One vector is turned by the same rotation once a tick. Each row is the vector after some number of ticks, and that number follows the row.
The counts run from 0 to 753.
|  .01 | -.39 |  .02 |  .13 |  .00 |  .21 | -.12 | -.15 | -.15 |  .20 | -.16 | -.13 |  .02 | -.31 |  .33 | -.03 | -.09 | -.26 |  .00 | -.27 |  .34 | -.18 | -.47 | -.09 |  .09 |  .22 |  .24 |  .15 |  .11 |  .24 |  .18 |  .27 | -.09 | -.05 | -.09 |
314
|  .16 | -.38 |  .14 |  .02 |  .00 |  .21 |  .10 |  .14 | -.08 |  .27 |  .02 | -.19 |  .21 | -.20 | -.19 | -.15 | -.12 |  .01 |  .15 | -.27 |  .08 | -.18 |  .03 |  .27 |  .23 |  .23 | -.17 |  .51 |  .23 | -.02 | -.08 | -.06 | -.01 |  .30 | -.36 |
230
| -.01 | -.33 |  .09 |  .08 |  .09 |  .13 |  .27 |  .22 |  .20 |  .20 |  .24 | -.24 |  .14 | -.23 | -.26 |  .02 | -.12 |  .12 |  .53 | -.11 | -.05 | -.24 |  .10 |  .20 |  .23 |  .05 | -.20 |  .54 | -.11 |  .11 | -.02 | -.19 | -.21 |  .13 | -.11 |
338
|  .06 | -.32 | -.16 |  .11 |  .42 |  .05 | -.26 | -.30 |  .06 |  .27 |  .08 |  .16 | -.05 |  .04 | -.26 |  .04 | -.21 | -.31 |  .02 |  .10 |  .10 | -.25 | -.06 | -.07 |  .31 |  .35 | -.03 |  .10 |  .39 | -.16 | -.05 |  .38 | -.10 |  .32 |  .08 |
21
| -.05 | -.39 | -.28 | -.13 |  .22 |  .13 |  .10 | -.01 | -.10 |  .04 | -.18 |  .17 | -.08 | -.09 | -.28 | -.07 |  .06 | -.15 |  .21 |  .17 |  .14 |  .11 |  .00 | -.12 |  .17 |  .38 | -.20 |  .12 |  .13 | -.26 |  .30 |  .20 |  .43 |  .14 | -.50 |
116
|  .11 | -.25 | -.08 | -.04 |  .00 |  .31 |  .38 |  .05 |  .45 | -.03 |  .35 | -.02 | -.10 |  .12 | -.10 | -.10 |  .08 | -.26 |  .53 |  .02 | -.15 | -.20 |  .12 |  .19 |  .25 | -.04 | -.07 | -.02 | -.27 |  .08 |  .12 | -.09 | -.16 |  .39 |  .08 |
615
|  .22 | -.38 |  .21 | -.08 | -.04 |  .28 |  .17 |  .26 |  .11 |  .16 | -.06 | -.13 |  .18 | -.15 |  .02 |  .10 |  .07 | -.21 |  .49 | -.02 |  .03 | -.33 |  .08 | -.07 |  .29 |  .26 | -.13 |  .50 |  .15 | -.08 |  .03 |  .02 |  .09 |  .03 | -.15 |
232
|  .27 | -.48 |  .17 |  .13 | -.11 |  .16 |  .33 |  .08 | -.16 |  .36 |  .04 | -.01 |  .02 | -.25 |  .21 | -.22 | -.02 | -.47 |  .05 | -.14 |  .13 |  .03 | -.12 | -.02 | -.02 |  .40 | -.02 |  .06 |  .20 | -.03 |  .31 |  .01 |  .14 | -.07 | -.37 |
495
|  .14 | -.31 |  .09 |  .03 |  .01 |  .31 | -.16 | -.10 |  .08 |  .22 | -.02 | -.02 |  .20 |  .19 | -.10 |  .07 | -.13 | -.28 |  .05 | -.25 |  .13 | -.32 | -.07 |  .05 |  .43 |  .39 |  .16 |  .34 |  .43 | -.04 | -.21 |  .21 |  .05 |  .33 | -.09 |
129
|  .08 | -.42 |  .02 | -.07 |  .08 |  .12 |  .17 |  .24 | -.06 |  .08 | -.24 | -.16 |  .11 | -.21 | -.10 | -.03 |  .06 | -.06 |  .29 | -.01 |  .11 | -.03 |  .07 |  .06 |  .23 |  .33 | -.07 |  .58 |  .15 | -.04 |  .12 | -.26 |  .23 |  .04 | -.42 |
227
| -.19 | -.22 | -.30 |  .08 |  .25 |  .00 |  .16 | -.23 |  .15 |  .06 |  .25 |  .11 | -.22 |  .00 | -.54 | -.21 | -.17 |  .14 |  .20 | -.11 |  .10 |  .12 |  .04 |  .26 |  .14 |  .16 | -.27 | -.01 | -.20 | -.10 |  .17 |  .09 |  .00 |  .57 | -.21 |
6
| -.24 | -.26 | -.26 |  .06 | -.12 |  .17 |  .15 | -.17 |  .09 | -.09 | -.20 | -.20 |  .02 |  .17 | -.02 | -.04 | -.03 | -.04 |  .12 | -.34 |  .33 |  .17 | -.49 |  .05 |  .16 |  .31 |  .18 |  .23 | -.06 | -.05 |  .13 | -.16 |  .19 |  .36 | -.31 |
215
| -.16 | -.17 | -.20 | -.06 |  .31 |  .21 | -.13 | -.31 |  .28 |  .02 |  .18 |  .03 | -.03 |  .09 | -.31 | -.13 | -.04 | -.14 | -.04 |  .10 | -.01 | -.31 | -.06 |  .19 |  .37 | -.06 | -.07 | -.19 | -.03 |  .18 |  .10 |  .38 | -.26 |  .59 |  .10 |
187
|  .26 | -.33 |  .09 | -.08 | -.03 |  .32 |  .10 |  .07 |  .20 |  .15 |  .09 | -.18 |  .05 |  .02 | -.02 |  .09 | -.04 | -.19 |  .48 | -.18 |  .08 | -.38 |  .10 |  .08 |  .42 |  .14 |  .16 |  .53 |  .17 |  .11 | -.18 | -.08 | -.13 |  .07 |  .15 |
237
|  .26 | -.14 |  .15 | -.27 |  .49 |  .02 | -.15 | -.03 |  .38 |  .02 |  .15 |  .19 | -.40 | -.19 | -.27 | -.14 |  .07 | -.23 |  .36 |  .02 |  .20 | -.01 |  .18 | -.01 |  .32 | -.09 |  .01 |  .02 | -.17 | -.09 |  .11 |  .07 | -.14 |  .16 |  .16 |
351
|  .39 | -.28 |  .07 |  .13 |  .13 |  .25 | -.38 |  .07 |  .06 |  .03 | -.26 |  .22 |  .28 | -.15 | -.03 | -.13 |  .01 | -.16 | -.08 | -.17 |  .18 | -.05 | -.19 | -.08 |  .33 |  .33 |  .17 |  .14 |  .31 |  .08 |  .12 |  .45 |  .07 |  .25 | -.12 |
576
| -.32 | -.29 | -.18 |  .08 |  .36 |  .04 |  .18 | -.10 |  .33 |  .07 |  .25 | -.17 | -.03 |  .07 | -.48 |  .18 | -.11 |  .04 |  .47 |  .11 |  .01 | -.23 |  .03 |  .01 |  .26 |  .19 | -.20 |  .20 | -.11 | -.04 | -.14 |  .08 | -.23 |  .35 | -.01 |
450
| -.26 | -.20 | -.23 |  .04 |  .39 | -.13 | -.09 | -.41 |  .08 | -.09 | -.30 |  .06 | -.31 | -.08 |  .03 | -.09 |  .04 | -.19 | -.08 |  .08 |  .34 |  .15 | -.45 | -.19 |  .16 |  .09 |  .13 | -.23 | -.10 | -.03 |  .35 |  .07 |  .02 |  .26 | -.10 |
644
|  .02 | -.34 | -.05 |  .00 |  .49 |  .05 | -.15 | -.28 | -.05 |  .17 | -.05 |  .19 |  .11 | -.04 | -.23 | -.15 | -.13 | -.23 | -.14 |  .32 | -.13 | -.30 |  .13 |  .05 |  .30 |  .17 | -.06 | -.09 |  .35 |  .06 |  .29 |  .49 | -.01 |  .34 | -.14 |
735
| -.02 | -.37 |  .38 | -.10 |  .09 | -.07 |  .46 |  .00 |  .27 |  .04 |  .32 | -.08 | -.12 | -.13 | -.16 | -.36 | -.02 | -.19 |  .33 | -.25 |  .19 |  .07 |  .07 |  .12 |  .00 | -.02 | -.10 | -.17 | -.37 | -.10 |  .23 | -.09 | -.04 |  .32 | -.08 |
166
|  .15 | -.28 | -.02 | -.05 |  .46 |  .07 |  .01 | -.21 |  .16 |  .07 |  .23 |  .14 | -.22 | -.17 | -.31 | -.29 | -.07 | -.21 |  .15 |  .19 | -.24 | -.28 |  .29 |  .16 |  .23 | -.17 | -.14 | -.11 | -.08 |  .14 |  .34 |  .27 | -.19 |  .30 | -.04 |
623
| -.01 | -.21 | -.02 |  .07 |  .04 |  .22 |  .10 | -.09 |  .10 |  .20 |  .11 | -.18 | -.25 | -.38 |  .25 | -.15 | -.02 | -.23 |  .26 | -.36 |  .40 | -.15 | -.34 |  .06 | -.03 | -.14 |  .18 |  .03 | -.32 |  .32 |  .33 |  .08 | -.30 |  .05 |  .11 |
426
| -.06 | -.27 | -.19 |  .16 |  .05 |  .14 |  .36 | -.02 |  .17 | -.11 |  .18 | -.11 | -.13 | -.12 | -.08 | -.08 | -.04 |  .15 |  .53 | -.25 |  .02 |  .04 | -.13 |  .21 | -.01 | -.07 |  .07 |  .15 | -.56 |  .25 |  .39 | -.13 | -.15 |  .06 | -.17 |
434
|  .10 | -.20 |  .07 | -.04 |  .15 |  .10 | -.23 |  .18 |  .32 | -.14 | -.07 | -.32 |  .01 | -.12 |  .04 | -.22 | -.10 |  .03 |  .22 | -.41 |  .24 | -.09 | -.12 |  .23 |  .07 | -.08 |  .28 |  .32 | -.29 |  .01 |  .28 | -.06 | -.33 |  .33 |  .31 |
694
|  .10 | -.53 |  .14 |  .33 | -.20 |  .06 |  .38 | -.09 | -.11 |  .14 | -.01 | -.12 |  .13 |  .13 |  .06 | -.14 | -.14 | -.13 |  .14 | -.37 | -.05 |  .02 | -.10 |  .05 |  .09 |  .40 |  .25 |  .25 |  .11 | -.07 |  .34 | -.10 |  .15 |  .10 | -.36 |
492
|  .28 | -.20 |  .22 | -.14 |  .08 |  .19 | -.25 | -.05 |  .22 |  .06 | -.22 | -.07 |  .01 |  .10 | -.06 | -.15 | -.02 | -.27 | -.02 | -.32 |  .33 | -.09 | -.14 |  .09 |  .52 |  .17 |  .29 |  .37 |  .33 | -.12 | -.03 | -.08 |  .00 |  .37 |  .10 |
134
| -.02 | -.29 |  .05 |  .01 |  .01 |  .14 |  .30 |  .08 |  .25 | -.18 |  .18 | -.08 | -.03 | -.18 | -.07 | -.21 |  .03 |  .07 |  .47 | -.38 |  .28 |  .10 | -.18 |  .16 | -.13 | -.09 | -.04 | -.09 | -.58 |  .22 |  .42 |  .11 | -.04 |  .21 | -.15 |
433
| -.14 | -.32 |  .09 |  .11 | -.17 | -.05 |  .18 |  .12 |  .02 |  .15 | -.13 | -.48 |  .20 | -.06 |  .21 | -.29 | -.05 | -.18 | -.06 | -.39 |  .22 | -.05 | -.26 |  .10 | -.06 |  .26 |  .13 |  .25 |  .08 | -.15 |  .21 | -.17 | -.15 |  .39 | -.02 |
49
| -.07 | -.18 | -.36 |  .29 |  .51 | -.22 | -.22 |  .03 |  .27 | -.08 | -.27 |  .01 |  .03 | -.26 | -.07 |  .00 |  .04 |  .03 |  .13 |  .26 |  .00 |  .04 | -.24 | -.21 |  .09 |  .21 |  .00 |  .04 | -.13 | -.24 |  .39 |  .20 | -.32 |  .29 |  .17 |
366
| -.29 | -.37 | -.34 |  .06 |  .18 |  .06 |  .19 | -.06 | -.16 |  .17 | -.27 | -.28 |  .12 | -.15 | -.03 |  .07 |  .02 | -.04 |  .07 |  .19 |  .12 | -.02 | -.30 | -.11 |  .14 |  .42 | -.12 |  .36 |  .21 | -.07 |  .12 | -.10 |  .14 |  .20 | -.42 |
659
|  .20 | -.19 | -.29 |  .35 |  .64 | -.05 | -.24 | -.11 |  .18 | -.07 |  .00 |  .22 | -.16 | -.24 | -.15 | -.08 | -.12 |  .00 |  .15 |  .17 | -.17 |  .04 | -.06 | -.04 |  .14 |  .06 |  .08 |  .08 | -.12 |  .03 |  .36 |  .28 | -.35 |  .12 |  .19 |
361
| -.16 | -.29 | -.06 |  .32 |  .35 | -.16 | -.22 | -.42 | -.06 |  .06 | -.19 | -.11 |  .08 | -.11 | -.06 | -.03 | -.22 |  .04 | -.15 | -.14 |  .21 | -.04 | -.43 | -.13 |  .15 |  .23 |  .21 |  .01 |  .15 |  .16 |  .12 |  .36 | -.14 |  .30 | -.20 |
203
|  .36 | -.33 |  .08 | -.10 | -.05 |  .41 | -.12 | -.11 |  .20 | -.10 | -.22 |  .12 | -.01 |  .18 |  .19 |  .11 |  .01 | -.33 |  .32 | -.18 |  .16 | -.19 |  .01 | -.04 |  .45 |  .21 |  .41 |  .32 |  .19 |  .02 |  .21 |  .04 |  .17 |  .02 |  .04 |
136
| -.22 | -.20 | -.23 | -.10 |  .13 |  .02 |  .21 |  .13 |  .27 |  .10 |  .23 |  .06 | -.21 | -.27 | -.29 | -.17 |  .04 | -.12 |  .38 | -.13 |  .36 |  .17 | -.30 | -.05 | -.09 |  .11 | -.28 | -.17 | -.34 | -.17 |  .08 |  .23 | -.04 |  .40 | -.05 |
0
